In the data rows, 128 means zero.
Some points, one per row:
[ 86 130 147 135 138 172 127 130 121 145 149 123 165 132 119 102 127 138 199 160 127 176 156 110  93 113 132 135 132 104 141  78]
[124 135 131  82 112 128 109  88 120  94 109 124  98  95 157 122 125 105 125 122 135 102  77 141  89 113 139 138 124 144  96 129]
[166  51  78 152 106 144 111 125 125 129 103 116 118 114 160 167 143  99 107  90 166 117 119 192 180 103 156 117 126 169 113 138]
[131 148 171 117 139 168 146  86 118 135 138 128 145 134 149 129  96 112 141 112 100 120 153  96 134  97 131 148 130 108 141 130]
[ 86 136 171 122 139 156 118 170 156 126 156 118 160 127 117 109 121 157 138 137 113 132 132 132 134 138 146 155  98  99 138  74]
[157 116 126 127 152 140 124 138 101  94 111 104 147 165 132 119 130 150 115 151 134 122 131 185 134 124 148 122 120 150 127 119]
[151 115  87 158 105 101 136 110 131 122 101 128 123 112 141 153 124 145  91 104 142 137 132 154 143 121 139  86 125 126 154 129]
[132 151 125 100 107 156 135 113 100 139 108 125 121 132 137 103  78 108 139 133 124 162 121 122 141 101 132 135 162 158  95 146]
[175  95 106  99 124 123 107 107 127 142  91 122 143 135 154 125 120 125  89 114 149  73 129 164 154 148 162 120 141 145  94 159]
[116 154 139 109 115 142 112 152 124 128 148 150 116 159 105 127 113 150 125 109 133 131 156 120 131 107 171 117 135 103 129  93]
[ 93 106 163 143 164 159 101 154 100 119 185 137 150 109 130 110 136 128 156 133 120 129 127 107  97 107 148 138 101 128 192 109]
[161 129  62 139 103 106 117 111 125 144  87 115 134 163 119 120 129 104  79  88 111  98 108 118 128 104 119 111 119 166 137 193]
[168  72  68 185 100 133 167  83 142 156 120 120  75 113 112 118 130 129 109 103 184 182 174 164 151  81  91  92 130 131 126 114]
[176 105 101 131 163  89 126 105 131 141 118 103 106 112 118 139 125 146  68 116 148  94 121 115 130 116 115 123 103 168 179 166]
[ 76 156 177 132 118 147 142 177 119 172 131 135 135 147 116 139 147 150 117 109  78 122 141 100 123 150 139 128 123  63 123 147]
[ 27 136 168 118 115 179 121 176 124 190 107 173 152 100 119  86 113 141 157 163  79 114 139 102 113 172 136  96 140 110 141 159]
[117 150 149 142 131 153 156 148 129 145 123 121 139 149 140 131 136 136 166 160 137 117 149 145  92  74 142 124 133 116 152 105]
[187  88  56 154 107 113 115  76  94 103 117  94  99 134 141 168 148 130  77 116 152  80 113 207 165 100 110  81 133 167 119 134]
[178  79 101 105 106 150 143 108 135 115  93 149 129 111 140 127 128 129 136 156 135  97  99 168 167 101 125 155 109 144 126 174]
[155 105 162 133 192 117 130 135 164 117 166 164 110 161 109  83 116 173 161 127 117 121 130  99  88 115 115 158 152  96 131 136]
[ 70 188 158 122 120 160 135 164 139 170 177 156 143 150  73  73 125  99 144 111 150 129 142  88  88 133 129 116 113  61 137 122]
[205 139  92 140  81 130 134 113 133 121  67 125  82 153 143 177 122 138 150 133 151 121 161 174 146 139  63  95 147 140 129 112]
[183 102 146 138 112 131 127  88 138  97 136 146  92 108 153 107 138 120 142 111 160 125 125 145 133  93  93 115 133 115  94 150]
[ 75 155 207  92 137 104  82 141 129 120 147 144 161 101  86 110 116 105 157 159  89 104 110  49 111 145 131 136 119 185 112 137]
[140 131 120 144 111 113  85 110 116 106  89 121 121 136 147 134 134 124  73 124 163 142  95 114 131 145  92  97 127 165 120 151]
[ 86 116 149  92 104 108 102 112 150 141 143 136 105 136 130 132 167 119 137 125 133 158 128 112 117 148 103  91 124 101 135 113]
[114 174 178 107 116 141 108 151 123 154 177 163 162 123 130 102 129 133 186  91 120 136 150 117  90 123 146 133 122  72 119  59]
[ 96 133 181  75 139 120  88 115 131 128 144 132 120 146 127 116 148  95 145 111  97  99 156 109 115 116 108 108 126 128 140 154]
[153 132 114 116 118 123 118  94 124 136 130 166 149 132 161 157 115 141 114 150 148 112 130 169 137 119 120 128 113 158 130 130]
[204 102 116 153  87  86  83  94  82 122 104 113 141 113 125 128 137 132  96 103 118  96 119 154 156  86 123 138 121 196 112 140]
[106 157 155 149 130 142 141 129 116 142 111 106 155  92 161 127 136 159 152 120  96 130 121  99 119 144 156 123 124 117 111 106]
[ 71 127 131 152 122 107 138 184 175  95 107 125 133 106 120 102  98 112 167 135 102 149 151 106 149 115 126 137 177  83 108 134]
[102 141 148 136 142 113 164 127 126 110 107 160 130 127 174  88 137 103 157 107 150 160 217 126 109 116 150 177 145  91 119 111]
[ 65 162 181 101 127 149 137 186 107 177 159 120 145 136 124 113 132 120 168 110 147 126 113 122 124 165 115 109 125 102 126  74]
[177 137  95 130  98  71 143  28 115  95 120 110 140 120 155 158 119 116  44 126 154  69  72 191 146 125 114 101  98 212 118 166]
[123 124 155 163 177 132 140 149 131 172 123 127 142 118  93 129 130 133 147 117 107 132 115 133  97 130 150 100 104 119 121 117]
[100 121 147 125 112 130 156 116 154 107 150 119 141 115 122 100 121 106 139 123 125 121 150 140 149 161 108 140 109  96 124 109]
[128 110 106 120 129 129 107 127  99 133 101 124 131 107 113 142 107 141 121 118 109 170 124 139 154 125 146 151 113 143 114 150]
[125 105 118  92 132 130  85 105 119 147 165  96 144 105 123 161 118 141 151 116 143 138 109 168 146 127 142 149 123 155 128 106]
[163 102  91 115 115  80 129 124 101  90 140 102 124 130 139 149 101 142  92 113 161 111 127 162 134 119 104 138 150 157  88 125]
[129 123 113 111 149 148 139 148 126 108 130 101 127 119  72 109 174 122 139 115 130 114 146 122 119 100 116 149 167 100 108 139]
[121 183 147 157 138 111 117 177 163  98 149 142 134 111 138 102 136 162 115 161 101 143 110 148 102 118 166 152 165 112 114 121]
[104 124 191  78 144 168 157 176 153 159 165 142 148 137 113  76 156 120 185 144  72 123 140 119  94 179 129 150 152 109 138 126]
Here are 16 more points, each followed by its number:
[159 118 156 135 114 131 118 130 143 127  93 118 139 133 170  98 117 112 164 129  93 135 142  98 121 138 100 102 105 120 165 121] 0
[ 78 146 192 136 153 170 120 150 185 194 171 143 136 123 120  63 170 111 184 146 107 112  94  62 120 109 105 110  98  62 136 112] 1
[138  73  86 142 100 104 157  74 114 136 112 102  86 116 128 173 103 125  96  96 165 108 110 147 161 137 144 124  71 152 122 153] 2
[128 118 121 123 189 142  81 141 151 100 146 138 102 133 140  98 126 125 138 128 144 129 155 130 111 148 132  91 133 129  91 102] 3
[ 98 143 158 149 116 169 118 143 111 144 156 132 112 168 109 142 106 129 179 121  68 162 139  89 112 162 132 131 108  62 144  91] 4
[135 108 152 139 134 124 143 147 144 131 162 138 143 143 118 113 144 140 115 108 123 147 127 131 128 155  97 121 117 147 137 149] 5
[ 57 117 112 116 124 126 133 132 120 153 130 147 142 101  70 119 122 142 128 123  95 119 126 130  71 194 120 126 159 129 145 102] 6
[171 121  62 157 120  98 136 102 105 120 105 130 119 100 176 158 136 127 106 122 198 145 180 155 141 120 118 122 122 160 124 137] 7
[103  87  91 163 100 106 178 131 104 140  66 152  78 105 135 141 100 133 108 145 167 142 114 130 166  84  92 141 152 151 128 131] 8
[ 70 195 206 103 126 164 103 187 118 146 127 139 153 103 150 108 113 146 170 140 110  92 106  29 117 147 133 110 109  95 105 108] 9
[107 173 161  73 159 146 136 141 137 135 164 102 109 141 119 119 116 144 126 127 128 141 128 118 137 160 121 104 133  85 139 137] 10
[180 146  97 115 120  87 134  98 136  70 150 109 125 138 129 169 130 122  82 148 110  89  96 116 121 148 153 169 124 142  91 131] 11
[ 91 122 164 152 116 103 110 131 120 129 122  93 101 140  98 168 132  90 137 115 136 124 134 110 115 139 122 123 104 126 112 149] 12
[187  80  61 138 131 123  98  64 114 143 122 135 133 135 155 149 172 121  77 118 136 141  97 162 175 125 156 131 122 186 127 176] 13
[140 143 140 117 107 136 116 111 106 144 104 138 154 163 149 111 132 144 138 151 120 120 104 123 115 140 127  79  95  83 136 113] 14
[118 141  83 132 166 140 146 139 108 111 142 152 102 142 133 123 129  97 149 121 128 145 132 120 127 128 133 126 144 119 152 116] 15
Which of these numbered points is nearest to each point below, looking only along the 6 directions in which the first points spread most? Its number follows each.
[142  79  73 155  98 140 141 108 100 119 124 117  95 100 163 160 144 152 108 109 156 108  99 173 148 158 113  86 166 131 169 149] > 2
[111 138 151 182  82 135 109  93 109 129 132 163 146 125 128 153 157 120 135 135 124 141 118 136 111 159 104  93 128 136 145 132] > 14
[103 121 137 117 130 113 151 156 119 117  88 148 147 122 113 104 124 114 148 129 132 151 135 101 121 116 125 101 124 101 117 153] > 0
[139  96 126 162 124 125 150 169 121 110 137 120 126 149 103 109 129 137 125 108 156 176 140 131 102 109 127 128 135 110 129 120] > 15
[ 90 166 203 117 141 165 110 105 162 141 147 198 144 109 144 121 147 108 158 138  72 113 109  82  92 164 147 148  89 112 122 101] > 9
[147  94  65 139 106 104 137 152 116 129  97  96 111 102  98 144 121 106  84 113 140 147 131 131 137 122 143 165 132 138 160 134] > 8
[130 115  68 149 154 136 157 138 116 122 102 144 117  99 137 132 150 148 104 120 142 150 125 176 144  74  97 135 165 173 152 186] > 8
[103 182 189  89 132 117  96 164 160 104 135 149 137 130  95 115 146 116 147 133 115 101 133 107 107 148 109 133 144 120 148 124] > 10
[142  94 137 136 127 119 118 120 144 150 140 125 108 113 114 100 101 122 102 129 147 111 120 131 109 153 130 137 115 129 125 137] > 5
[153 138 116 143 153 122 128 123 142 131 147 107 125 175 129 125 128 156 108 120 143 122  77 147 101 155 141 133 132 151 173 132] > 5
[ 58 125 167 124 160 155 154 204 139 180 156 150 133 152 128  81 133 115 184 126 121 167 148  89 108  94 128 101 106  97 121 103] > 4
[145 105 105 128  91 131 100  71 110  94 122 113 100 119 116 155 149 144  85 113 114 122 101 129 125 132  91 118  91 147 151 147] > 2
[ 82 178 169  77 169 142 116 178 124 163 167 180 195 145  64 105 133 162 188 142  87 164 165  77  67 124 144 126 108  96 144  98] > 1
[104 146 137 120 148 125 109 115 140 111 140 139 148 114 156 123 136 101 119 168 112 136 115 125 115 120 126  95  94 129 138 105] > 14
[178  63  64 116 122 118 159 140 112 162 112 114 142 101 130 163 135 123 112 117 159  56 162 126 175 120 144 131 172 133 123 174] > 8
[137 152 133 180  97 109 118  96 108 102 124 140 121  85 151 127 139 123 130 109 123 125  96 168 116 151 147  98 108 122 127  80] > 14
[ 47 162 215 139 141 163 119 141 133 171 167 129 115 125 111  99 112 161 173 148 102 198 156 125  95 116 130 130 130  61 159 105] > 4
[ 68 157 204  89 144 183 113 168 131 152 178 187 150 138 147  62 159 134 160 142 115 156 122 111 122 135 150 152  64 115 127  99] > 9
[127  80  69 125 105 117 107  83 101 147  99 113  92 135 139 156 131 101  94 120 161 104  88 143 175  94 138 122 100 177 102 149] > 2
[131 145 164 119 129 121 133 144 145 106 121 154 161 157 135 131 125 121 158 115  87 106 139 114 110 176 142 175 118 161  76 197] > 0
[ 98 148 125 115 137 173  80 103 133 164 127 177 147 122  94 114 134 102 127 138 133 170 121 123 143 150 112 117 136 125 143 142] > 14
[ 80 164 178 107 112 120  97 198 150 116 152 152 134 109 106 121 139 136 142 155 102 162 130  92 124 183 170 123 125 105  97 118] > 9
[138 173 154 156  76 127 149  95  83 136 122 133 108 117 149 149 124 116 122 109  88 142 133 158 130 157  96 109 141 120 131 111] > 14
[136 101  78 169  64 140 146  27  64 134  51 121 120 114 212 167 140  92  72 126 154 141 113 186 153 109 139 109  85 193 147 161] > 2
[ 78 157 180 101 142 159  95 111 158 130 138 168 126 103 137  76 141 101 195 189  98 140 145 127 137 142 184 159 109  98 162 112] > 9
[177 138  41 137 109 103 180 115 141  88 117  92 133  98 147 201 124 131 121 102 134 115  93 165 124 142 140 100 186 179  80 167] > 13
[118 172 139 144 153 112  81 118 119 117 162 109 115 126 121 109 120 117 135 131 149 149 121 133 100 117 170 133 116 120 127 109] > 3
[189 119  69 184  81 137 165  58 133 119  84 140 133 132 146 168 103 117 111 117 130 134 165 166 150  82  84  87 148 152 168 142] > 7
[178  99 124 110 149 139 140  99 153 101  92 115 124 127 149 118 130  73  76 143 148  76  97 126 130 145 164 148  89 150 117 140] > 11
[ 80 179 192 113 117 127 129 174 141 142 175 139 118 102  97  94 135 139 154 128 135 156 114  92 108 171  93 103 115  85 149 137] > 1
[129  79  68 132 112 139 178 110 143 125  89 147 120 157 170 130 124 132  73 127 163 123 137 176 155  60 110  85 105 157 143 127] > 7
[153 113  42 143 115  81 144  85 102 119 115  86 108 153 145 162  90 144 102 122 152 138 132 151 175 108 126 150 121 187 125 146] > 13
[124 167 135 119 155 120 116 152 140  90 172 121 118 138  99 114 136 106 104 130 110 110  85  85 132 146 139 131 128 139 139 148] > 5
[151 131 119  97 157 108  98 166 144  96 180 149 155 159 137 161 116 200 139 119 153 136 115 124  72 134 134 169 149  98 114 124] > 3
[167 119  77 110 143 123 162 101 133  72 114 125 141 122 134 153 127 103  86 155 113 140 171 126 158 102 119 129 155 129 113 142] > 8
[123 147 146  95 149 168 144 197 158 130 109 143 120 115 116 123 144 164 150 133 131 156 152 127 106  93 137 117 162 105 150 108] > 15
[142 107 131  91 131 152 143 123 144 150 114 130  97 128 128 122 146 101 127 121 170 111 118  96 118  84 137 119 103 117 131 146] > 5
[115 125 127 130 110 115 130 162 162 135 168 123 124 145 147 125 149 131  90 123 143 176 145 140 124 157 151 110 181  93  93 104] > 15
[101 136 163  98 155 152 145 133 140 145 123 129  96 156 142 111 114 145 147 140 147 161 158 119 137 150 114 112 154 129 114 132] > 0
[ 29 160 176 131 158 150 142 169 146 120 159 147 152  92  90 105 154 129 180 127 119 190 160  99 104 147 104 110 142  88 137  86] > 4
[123 143 170 124 143 167  90 140 124 124 171 161 130 102 137  94 130 126 161 131 126 119 127 118  98 144 129 102 118 106 130  86] > 10
[110 131 144 142 134 138 134 181 156 129 155 158 139 143 114 117 128 145 158 102 126 142 139 113 114 119 157 123 134 106 120  68] > 4
